In the data rows, 500 means zero.
Each row of this table is followed by its label. One hidden rule gives the labels. It looks at one to three of the table's principal directions, none of them among the few with the most spread.
np.array([355, 601, 436, 804, 609, 583, 268, 595, 325, 698, 100, 812, 630, 411, 257, 857, 547, 546, 742, 531, 657, 426,
          291, 558, 182, 667, 641, 365, 538, 462, 463, 640]) A
np.array([742, 789, 400, 590, 223, 473, 215, 650, 257, 996, 526, 519, 754, 322, 461, 511, 423, 412, 534, 518, 439, 684,
          390, 621, 240, 579, 303, 715, 506, 353, 122, 647]) B
np.array([520, 557, 463, 270, 233, 392, 318, 653, 426, 950, 566, 429, 612, 560, 434, 321, 338, 547, 403, 418, 525, 804,
          448, 511, 551, 286, 158, 541, 591, 390, 276, 524]) A
np.array([645, 517, 290, 551, 291, 471, 423, 518, 410, 730, 529, 522, 666, 506, 463, 392, 319, 627, 390, 513, 315, 428,
          305, 456, 292, 562, 612, 693, 376, 495, 312, 535]) B
np.array([549, 704, 552, 588, 454, 481, 585, 501, 439, 299, 606, 486, 485, 463, 559, 448, 545, 490, 444, 563, 361, 540,
          478, 504, 437, 554, 515, 567, 477, 461, 418, 502]) A
np.array([629, 542, 559, 512, 341, 301, 442, 540, 434, 669, 617, 437, 631, 395, 560, 486, 454, 502, 585, 583, 570, 658,
          521, 541, 384, 612, 472, 767, 501, 514, 488, 648]) C
np.array([667, 575, 506, 327, 220, 297, 585, 637, 440, 548, 855, 411, 498, 485, 615, 224, 321, 632, 481, 547, 475, 736,
          490, 498, 548, 535, 354, 674, 509, 471, 271, 529]) A
np.array([218, 127, 453, 586, 999, 704, 657, 288, 767, 104, 130, 633, 295, 635, 344, 770, 568, 579, 507, 491, 615, 0,
          535, 360, 600, 554, 919, 199, 440, 737, 989, 345]) C
np.array([400, 246, 473, 598, 313, 332, 330, 544, 351, 614, 373, 737, 646, 517, 328, 471, 442, 681, 737, 539, 681, 546,
          261, 505, 228, 586, 720, 597, 472, 446, 446, 632]) C
np.array([218, 147, 648, 439, 552, 435, 482, 432, 565, 561, 300, 515, 462, 652, 557, 644, 628, 618, 600, 294, 777, 649,
          527, 456, 574, 502, 497, 399, 568, 494, 842, 543]) C
np.array([617, 484, 448, 262, 585, 675, 745, 334, 704, 344, 749, 307, 285, 579, 703, 300, 508, 478, 77, 385, 195, 298,
          784, 365, 822, 348, 456, 585, 400, 552, 597, 237]) A
np.array([426, 667, 466, 666, 426, 437, 265, 601, 450, 727, 289, 554, 749, 431, 289, 608, 515, 407, 561, 646, 552, 610,
          317, 615, 241, 438, 452, 470, 545, 466, 378, 616]) A
np.array([734, 594, 530, 338, 585, 475, 602, 394, 636, 558, 681, 199, 469, 409, 645, 469, 468, 314, 367, 500, 439, 485,
          789, 501, 732, 473, 349, 666, 519, 604, 614, 462]) A
np.array([658, 428, 318, 614, 466, 658, 256, 480, 396, 976, 367, 546, 674, 476, 525, 657, 388, 498, 383, 465, 339, 248,
          431, 440, 258, 583, 596, 743, 322, 544, 516, 596]) B
np.array([809, 744, 394, 468, 416, 490, 555, 476, 542, 530, 720, 314, 566, 343, 557, 366, 435, 357, 352, 581, 312, 483,
          588, 567, 514, 550, 426, 681, 462, 518, 285, 443]) C
np.array([518, 651, 631, 426, 494, 409, 679, 576, 440, 272, 733, 529, 340, 480, 589, 401, 465, 594, 549, 564, 492, 598,
          595, 452, 628, 525, 451, 532, 551, 496, 475, 507]) A
np.array([400, 330, 463, 539, 664, 606, 621, 352, 633, 352, 336, 419, 437, 606, 567, 625, 581, 536, 432, 329, 513, 391,
          485, 459, 567, 598, 611, 338, 467, 559, 717, 418]) B
np.array([503, 774, 762, 777, 670, 433, 481, 530, 300, 256, 454, 743, 448, 191, 447, 786, 761, 334, 957, 686, 741, 546,
          660, 635, 378, 719, 604, 552, 631, 437, 543, 682]) B
np.array([514, 385, 337, 388, 163, 621, 633, 486, 467, 395, 672, 408, 441, 743, 716, 162, 480, 700, 202, 155, 222, 648,
          258, 458, 535, 509, 410, 373, 386, 291, 179, 302]) C
np.array([431, 433, 608, 323, 604, 636, 855, 323, 754, 13, 703, 310, 203, 598, 768, 353, 751, 459, 232, 295, 390, 519,
          768, 472, 856, 446, 424, 348, 498, 457, 635, 207]) C
np.array([553, 493, 417, 436, 552, 724, 600, 320, 668, 435, 464, 250, 447, 586, 658, 479, 630, 395, 130, 221, 301, 462,
          577, 495, 633, 505, 382, 405, 444, 450, 519, 280]) B
np.array([451, 570, 683, 501, 680, 416, 622, 387, 607, 273, 555, 503, 413, 374, 498, 561, 678, 370, 575, 654, 571, 444,
          795, 505, 633, 415, 591, 603, 563, 574, 757, 495]) A
np.array([535, 553, 548, 493, 761, 723, 735, 263, 686, 161, 473, 284, 308, 499, 690, 605, 738, 335, 288, 275, 399, 398,
          734, 502, 736, 598, 461, 357, 500, 503, 679, 291]) C
np.array([521, 197, 214, 621, 766, 875, 525, 259, 674, 500, 199, 435, 479, 670, 552, 698, 451, 566, 148, 285, 250, 0,
          393, 347, 411, 682, 808, 429, 242, 660, 744, 330]) B
np.array([723, 782, 329, 605, 531, 735, 544, 420, 499, 520, 553, 422, 519, 419, 592, 516, 524, 387, 213, 467, 130, 280,
          541, 491, 446, 555, 521, 596, 369, 485, 356, 395]) A
np.array([305, 377, 695, 654, 749, 471, 639, 340, 655, 136, 354, 552, 415, 415, 536, 744, 833, 413, 699, 534, 737, 454,
          679, 564, 524, 631, 719, 421, 553, 564, 868, 501]) C
np.array([686, 618, 431, 443, 138, 417, 407, 706, 338, 747, 773, 531, 595, 416, 587, 293, 402, 539, 563, 528, 455, 731,
          413, 595, 401, 530, 326, 632, 491, 359, 94, 568]) A
np.array([480, 563, 447, 485, 522, 641, 572, 468, 563, 428, 486, 420, 446, 565, 572, 488, 558, 488, 310, 365, 378, 501,
          491, 498, 561, 497, 419, 369, 481, 454, 451, 375]) A
np.array([502, 647, 437, 652, 767, 733, 616, 419, 524, 201, 365, 484, 394, 541, 494, 637, 530, 424, 414, 473, 325, 251,
          443, 465, 532, 567, 590, 273, 461, 552, 538, 411]) B
np.array([481, 498, 544, 484, 441, 366, 571, 492, 624, 362, 574, 425, 537, 416, 493, 432, 619, 407, 613, 572, 638, 661,
          549, 634, 544, 494, 480, 446, 575, 488, 456, 479]) B
np.array([582, 435, 402, 630, 396, 504, 488, 408, 395, 488, 380, 394, 617, 568, 555, 517, 479, 511, 552, 303, 454, 567,
          250, 532, 384, 692, 560, 442, 464, 433, 409, 553]) C
np.array([553, 475, 583, 579, 534, 467, 471, 538, 512, 432, 537, 507, 512, 347, 544, 601, 631, 333, 769, 583, 704, 559,
          580, 656, 476, 624, 489, 463, 555, 498, 485, 573]) A
np.array([730, 789, 306, 487, 387, 697, 578, 442, 469, 498, 597, 331, 499, 510, 600, 356, 463, 474, 112, 297, 126, 495,
          432, 492, 506, 569, 358, 507, 422, 374, 177, 313]) B
np.array([564, 584, 549, 472, 483, 450, 620, 455, 459, 360, 571, 434, 429, 494, 569, 460, 492, 570, 453, 401, 485, 596,
          525, 464, 546, 639, 472, 551, 525, 465, 484, 471]) B
np.array([608, 700, 515, 364, 441, 553, 586, 546, 461, 421, 706, 389, 391, 539, 590, 321, 430, 478, 315, 449, 316, 581,
          553, 465, 654, 406, 284, 488, 514, 434, 328, 409]) C
np.array([391, 311, 611, 518, 587, 433, 410, 533, 567, 584, 442, 624, 511, 393, 467, 659, 628, 428, 772, 626, 796, 484,
          652, 579, 492, 488, 571, 516, 554, 560, 693, 597]) B
np.array([516, 515, 519, 685, 458, 438, 522, 444, 300, 315, 442, 589, 537, 525, 479, 507, 480, 568, 658, 496, 446, 478,
          302, 467, 351, 627, 697, 539, 465, 459, 472, 610]) C
np.array([786, 668, 495, 617, 339, 482, 321, 445, 378, 796, 518, 335, 723, 289, 610, 582, 609, 238, 555, 430, 487, 662,
          548, 670, 343, 660, 355, 736, 505, 388, 342, 621]) C
np.array([286, 137, 590, 433, 556, 386, 383, 506, 511, 601, 351, 598, 519, 621, 387, 545, 458, 544, 742, 541, 754, 492,
          467, 458, 557, 324, 575, 423, 553, 577, 751, 618]) A
np.array([420, 503, 581, 597, 703, 483, 501, 482, 570, 375, 345, 479, 501, 445, 428, 691, 589, 362, 704, 572, 692, 492,
          527, 585, 530, 538, 520, 322, 594, 575, 646, 556]) C
np.array([239, 301, 773, 513, 529, 282, 322, 476, 447, 603, 308, 634, 572, 463, 362, 640, 689, 409, 879, 560, 893, 708,
          600, 565, 505, 326, 501, 517, 670, 462, 781, 691]) B
np.array([453, 464, 506, 391, 577, 584, 602, 416, 620, 388, 512, 390, 401, 577, 557, 447, 562, 453, 362, 388, 449, 488,
          593, 478, 691, 391, 424, 378, 519, 495, 568, 368]) A
np.array([512, 665, 468, 523, 264, 347, 333, 728, 241, 633, 492, 583, 631, 544, 317, 366, 271, 595, 655, 566, 535, 759,
          164, 539, 342, 468, 347, 420, 585, 387, 138, 638]) B
np.array([474, 587, 596, 526, 566, 337, 396, 522, 467, 555, 429, 517, 599, 417, 313, 542, 459, 368, 698, 715, 624, 535,
          531, 538, 496, 341, 496, 540, 604, 566, 576, 639]) C
np.array([547, 557, 479, 406, 355, 381, 549, 573, 563, 453, 685, 428, 534, 478, 483, 294, 448, 473, 501, 614, 486, 627,
          486, 565, 554, 391, 422, 494, 533, 494, 334, 473]) C
np.array([546, 547, 447, 351, 57, 378, 326, 693, 224, 866, 608, 442, 635, 692, 531, 220, 249, 680, 415, 317, 396, 900,
          180, 465, 429, 381, 175, 531, 523, 298, 124, 598]) B
np.array([559, 755, 580, 331, 422, 609, 634, 502, 492, 310, 684, 290, 341, 562, 661, 307, 599, 402, 246, 265, 343, 771,
          587, 535, 745, 416, 114, 341, 592, 304, 263, 312]) A
np.array([662, 615, 492, 258, 371, 425, 657, 474, 615, 575, 821, 301, 445, 461, 665, 280, 459, 512, 253, 465, 364, 614,
          739, 463, 711, 418, 335, 711, 499, 505, 449, 390]) B
np.array([247, 292, 492, 244, 486, 493, 457, 595, 523, 611, 446, 586, 398, 791, 359, 327, 283, 753, 315, 447, 490, 503,
          401, 304, 643, 179, 404, 367, 515, 519, 571, 421]) B
np.array([543, 455, 388, 550, 823, 837, 700, 258, 802, 179, 408, 321, 352, 481, 622, 633, 736, 270, 291, 354, 369, 184,
          685, 552, 690, 568, 590, 257, 434, 569, 645, 229]) B
np.array([485, 580, 695, 370, 686, 511, 717, 370, 675, 170, 586, 249, 315, 524, 644, 495, 641, 375, 326, 411, 502, 593,
          756, 483, 777, 481, 333, 439, 581, 531, 707, 369]) B
np.array([499, 657, 569, 824, 722, 545, 259, 528, 396, 642, 199, 688, 643, 228, 322, 926, 671, 252, 870, 689, 731, 388,
          543, 661, 258, 650, 608, 497, 574, 530, 583, 702]) A
np.array([555, 701, 597, 643, 446, 356, 326, 650, 357, 657, 489, 553, 664, 309, 423, 619, 537, 299, 875, 718, 682, 678,
          476, 681, 381, 487, 401, 505, 623, 474, 382, 737]) C
np.array([611, 505, 460, 413, 334, 386, 468, 536, 415, 506, 604, 384, 572, 556, 450, 271, 339, 453, 564, 512, 460, 634,
          353, 529, 553, 384, 394, 469, 541, 457, 290, 537]) C
np.array([481, 452, 357, 543, 315, 398, 247, 620, 387, 790, 375, 627, 723, 560, 235, 403, 253, 637, 452, 643, 457, 475,
          194, 459, 206, 419, 573, 618, 434, 507, 325, 592]) A
np.array([724, 666, 438, 475, 565, 628, 794, 317, 621, 155, 711, 294, 355, 448, 701, 387, 573, 441, 207, 393, 220, 371,
          661, 470, 643, 652, 540, 574, 412, 504, 455, 287]) C
np.array([509, 701, 555, 420, 620, 664, 828, 373, 667, 0, 663, 316, 246, 560, 664, 367, 656, 473, 119, 361, 261, 494,
          648, 458, 721, 531, 402, 366, 488, 448, 478, 206]) A
np.array([515, 630, 538, 488, 292, 473, 372, 603, 272, 745, 524, 586, 546, 506, 529, 468, 469, 607, 476, 381, 468, 717,
          425, 477, 395, 524, 338, 616, 524, 333, 325, 577]) C
np.array([453, 338, 478, 627, 490, 581, 262, 472, 426, 734, 233, 589, 624, 470, 434, 693, 604, 442, 606, 371, 656, 510,
          411, 577, 302, 628, 523, 483, 491, 420, 511, 565]) C
np.array([772, 753, 398, 366, 285, 428, 543, 550, 424, 712, 796, 371, 549, 448, 588, 274, 291, 565, 261, 529, 230, 556,
          545, 434, 525, 469, 371, 801, 442, 490, 281, 490]) C
np.array([806, 628, 452, 391, 209, 296, 340, 670, 369, 951, 805, 491, 667, 312, 517, 342, 274, 511, 544, 698, 482, 608,
          572, 531, 385, 512, 387, 935, 470, 512, 266, 657]) A
np.array([305, 496, 646, 684, 781, 491, 487, 440, 534, 338, 237, 624, 478, 441, 384, 805, 655, 455, 677, 598, 693, 406,
          558, 505, 427, 576, 664, 423, 562, 590, 808, 579]) A
np.array([618, 496, 387, 578, 666, 732, 504, 440, 519, 505, 425, 463, 451, 506, 573, 638, 465, 456, 377, 427, 361, 236,
          509, 457, 479, 642, 562, 467, 393, 567, 542, 446]) A
np.array([534, 453, 347, 587, 658, 781, 527, 414, 515, 406, 362, 472, 437, 616, 536, 579, 464, 484, 334, 365, 290, 218,
          387, 430, 496, 552, 586, 329, 383, 529, 507, 397]) A
np.array([591, 509, 647, 554, 462, 288, 502, 518, 421, 406, 676, 604, 522, 327, 489, 470, 509, 472, 741, 761, 607, 489,
          620, 520, 414, 562, 659, 796, 497, 553, 565, 649]) B
np.array([612, 622, 292, 698, 314, 574, 285, 603, 324, 781, 335, 522, 734, 495, 433, 565, 386, 530, 470, 429, 396, 553,
          138, 574, 160, 689, 468, 471, 431, 405, 178, 582]) B
np.array([578, 459, 463, 420, 566, 495, 562, 398, 645, 487, 578, 381, 502, 469, 510, 439, 492, 387, 422, 575, 431, 367,
          647, 489, 623, 379, 544, 579, 472, 597, 602, 444]) C
np.array([429, 431, 357, 669, 271, 432, 213, 701, 358, 797, 358, 728, 758, 482, 296, 510, 413, 564, 713, 651, 590, 550,
          157, 605, 144, 487, 586, 464, 466, 441, 240, 655]) C
np.array([403, 392, 412, 690, 770, 684, 574, 300, 580, 189, 185, 456, 478, 639, 423, 655, 535, 466, 409, 414, 381, 203,
          325, 432, 451, 572, 743, 269, 419, 589, 689, 421]) C
np.array([585, 437, 354, 445, 23, 305, 504, 638, 277, 641, 755, 660, 591, 582, 525, 148, 255, 895, 451, 484, 353, 644,
          213, 403, 282, 589, 614, 772, 377, 381, 154, 551]) C
np.array([558, 432, 562, 481, 693, 564, 746, 342, 765, 193, 691, 479, 324, 353, 672, 539, 708, 445, 386, 602, 474, 245,
          881, 485, 617, 616, 714, 682, 406, 630, 759, 349]) C
np.array([524, 370, 331, 531, 550, 631, 593, 370, 544, 284, 422, 471, 454, 643, 458, 405, 401, 602, 300, 394, 303, 264,
          327, 397, 475, 562, 692, 420, 375, 531, 471, 356]) A
np.array([371, 293, 500, 438, 739, 608, 782, 346, 675, 43, 491, 543, 232, 617, 524, 478, 545, 650, 392, 414, 482, 249,
          587, 366, 688, 561, 732, 351, 448, 589, 724, 291]) A
Here are more rows. What is the label of each one?
np.array([323, 346, 631, 583, 457, 380, 501, 487, 581, 397, 436, 556, 544, 451, 526, 589, 741, 493, 679, 511, 753, 673,
          526, 615, 411, 588, 569, 468, 552, 460, 618, 539]) -> C
np.array([655, 561, 378, 451, 479, 667, 622, 414, 558, 366, 605, 309, 438, 575, 639, 369, 467, 468, 204, 344, 231, 424,
          473, 470, 579, 546, 434, 460, 407, 467, 365, 332]) -> B
np.array([434, 212, 608, 364, 639, 381, 820, 341, 735, 136, 706, 486, 289, 499, 637, 422, 588, 591, 569, 568, 610, 352,
          789, 417, 756, 508, 758, 594, 475, 662, 857, 415]) -> B
np.array([370, 527, 601, 550, 635, 478, 542, 527, 506, 392, 405, 621, 419, 430, 451, 660, 621, 510, 704, 508, 715, 554,
          574, 545, 537, 579, 527, 367, 608, 494, 593, 521]) -> A
np.array([477, 470, 676, 337, 574, 419, 796, 389, 718, 149, 779, 360, 305, 473, 700, 373, 672, 445, 433, 540, 506, 542,
          836, 487, 797, 409, 492, 560, 532, 558, 711, 381]) -> B
np.array([467, 345, 607, 532, 978, 704, 828, 206, 866, 0, 508, 413, 219, 394, 686, 722, 839, 295, 473, 512, 549, 115,
          955, 500, 784, 604, 756, 418, 457, 690, 982, 301]) -> B
np.array([760, 637, 396, 532, 330, 362, 342, 532, 472, 874, 610, 452, 745, 296, 445, 459, 381, 424, 460, 706, 426, 474,
          544, 551, 300, 532, 529, 900, 431, 560, 384, 613]) -> A
np.array([489, 301, 177, 863, 541, 709, 388, 495, 411, 494, 210, 775, 629, 569, 375, 672, 368, 710, 503, 546, 336, 35,
          68, 428, 39, 804, 994, 459, 233, 586, 434, 533]) -> B
np.array([467, 254, 520, 479, 813, 616, 764, 291, 797, 15, 500, 346, 306, 542, 605, 544, 639, 364, 508, 480, 541, 245,
          667, 505, 749, 540, 678, 284, 469, 659, 788, 339]) -> A
np.array([543, 492, 541, 262, 582, 516, 656, 503, 553, 399, 681, 390, 296, 620, 585, 357, 331, 601, 308, 447, 406, 461,
          629, 348, 764, 415, 378, 506, 503, 572, 574, 400]) -> A
np.array([535, 579, 509, 385, 363, 506, 584, 506, 553, 512, 682, 412, 459, 509, 641, 357, 559, 524, 304, 419, 388, 627,
          595, 500, 580, 454, 367, 575, 486, 426, 413, 405]) -> B
np.array([572, 545, 485, 691, 182, 396, 145, 623, 208, 999, 375, 629, 817, 340, 505, 661, 574, 454, 808, 437, 672, 791,
          339, 671, 155, 648, 411, 679, 535, 313, 290, 783]) -> C
np.array([469, 644, 753, 506, 172, 39, 259, 756, 155, 868, 635, 693, 707, 359, 395, 453, 406, 561, 977, 765, 781, 947,
          457, 564, 335, 380, 375, 812, 670, 411, 410, 908]) -> B
np.array([470, 605, 546, 508, 606, 498, 468, 454, 663, 599, 454, 475, 554, 335, 449, 621, 684, 312, 486, 617, 576, 480,
          741, 591, 537, 400, 475, 559, 558, 541, 623, 473]) -> A
np.array([393, 593, 616, 367, 430, 502, 745, 463, 631, 153, 669, 355, 337, 565, 666, 328, 720, 482, 358, 330, 478, 782,
          607, 561, 738, 434, 299, 303, 594, 357, 427, 308]) -> B
np.array([794, 610, 255, 511, 99, 490, 170, 680, 185, 999, 547, 490, 786, 539, 477, 361, 117, 649, 304, 447, 246, 572,
          158, 445, 147, 589, 354, 819, 350, 409, 82, 648]) -> B
np.array([647, 626, 396, 330, 455, 621, 654, 537, 481, 317, 668, 296, 350, 654, 588, 260, 308, 545, 252, 309, 280, 565,
          386, 446, 700, 506, 266, 295, 501, 436, 219, 325]) -> A
np.array([442, 513, 391, 482, 806, 841, 647, 349, 524, 338, 302, 447, 278, 760, 546, 608, 374, 672, 62, 228, 176, 157,
          447, 227, 624, 544, 555, 341, 382, 574, 699, 308]) -> C
np.array([608, 361, 240, 606, 145, 517, 176, 622, 277, 999, 419, 627, 795, 571, 447, 433, 265, 672, 436, 468, 345, 459,
          118, 471, 92, 567, 579, 714, 314, 430, 225, 639]) -> C
np.array([687, 520, 306, 524, 214, 332, 408, 564, 309, 766, 590, 508, 713, 533, 426, 305, 180, 650, 536, 585, 333, 495,
          219, 440, 314, 493, 610, 726, 408, 520, 274, 648]) -> A
np.array([738, 661, 437, 98, 39, 331, 476, 713, 347, 895, 938, 259, 536, 637, 641, 21, 125, 638, 248, 390, 284, 897,
          435, 427, 692, 263, 16, 673, 535, 377, 85, 504]) -> A
np.array([348, 466, 515, 411, 351, 395, 338, 683, 324, 771, 433, 642, 548, 640, 365, 431, 313, 691, 580, 487, 576, 676,
          308, 426, 462, 329, 372, 441, 568, 438, 407, 612]) -> C
np.array([517, 437, 282, 620, 798, 837, 633, 263, 631, 184, 236, 368, 415, 660, 470, 590, 488, 435, 243, 306, 237, 109,
          350, 420, 558, 576, 680, 195, 381, 577, 575, 286]) -> C
np.array([271, 438, 567, 575, 398, 388, 257, 691, 387, 745, 305, 696, 641, 510, 338, 615, 529, 535, 794, 571, 776, 723,
          324, 601, 335, 419, 425, 359, 611, 427, 448, 676]) -> A
np.array([449, 554, 442, 487, 431, 508, 439, 617, 440, 542, 396, 429, 545, 654, 435, 463, 338, 601, 406, 406, 482, 655,
          226, 487, 435, 529, 332, 298, 531, 460, 334, 500]) -> C
np.array([375, 266, 485, 426, 609, 522, 640, 469, 501, 286, 474, 508, 352, 774, 520, 429, 301, 722, 452, 441, 424, 339,
          355, 298, 623, 443, 634, 359, 439, 613, 683, 481]) -> A
np.array([609, 620, 775, 607, 999, 546, 912, 196, 832, 0, 717, 499, 187, 69, 671, 758, 985, 120, 722, 797, 635, 110,
          999, 596, 808, 646, 841, 663, 538, 714, 999, 388]) -> B
np.array([552, 567, 589, 641, 708, 682, 585, 340, 604, 239, 444, 394, 419, 383, 657, 696, 807, 244, 482, 418, 495, 415,
          692, 606, 541, 661, 509, 428, 495, 480, 627, 420]) -> C
np.array([527, 449, 423, 434, 397, 493, 464, 530, 500, 578, 509, 390, 560, 612, 500, 381, 377, 523, 406, 441, 427, 563,
          354, 488, 506, 435, 405, 438, 482, 490, 397, 485]) -> A
np.array([247, 213, 570, 539, 641, 626, 516, 503, 419, 412, 346, 795, 307, 613, 525, 669, 594, 696, 687, 349, 665, 377,
          498, 401, 531, 567, 666, 332, 493, 469, 703, 507]) -> A
np.array([605, 878, 627, 406, 570, 442, 458, 627, 470, 656, 646, 477, 470, 314, 461, 540, 474, 357, 498, 685, 521, 598,
          764, 532, 611, 380, 247, 627, 624, 522, 457, 553]) -> B
np.array([373, 433, 567, 452, 543, 454, 552, 581, 474, 331, 483, 561, 394, 597, 450, 474, 437, 608, 604, 493, 624, 577,
          415, 470, 567, 502, 470, 314, 568, 502, 501, 502]) -> A
np.array([455, 411, 487, 442, 357, 462, 437, 520, 534, 648, 467, 372, 593, 592, 556, 453, 514, 492, 450, 375, 541, 705,
          407, 552, 499, 456, 345, 427, 526, 441, 454, 507]) -> C
np.array([241, 288, 585, 713, 835, 539, 297, 490, 474, 639, 28, 768, 534, 454, 284, 978, 596, 494, 867, 552, 881, 322,
          490, 507, 353, 610, 710, 357, 572, 611, 872, 675]) -> A
np.array([462, 418, 564, 393, 468, 451, 569, 446, 607, 444, 508, 324, 475, 559, 585, 461, 571, 490, 425, 345, 595, 696,
          539, 531, 609, 537, 360, 429, 561, 466, 549, 433]) -> C
np.array([533, 479, 563, 431, 238, 249, 363, 619, 372, 808, 618, 589, 631, 404, 463, 410, 441, 585, 679, 580, 669, 743,
          511, 541, 401, 483, 439, 748, 558, 438, 404, 657]) -> C
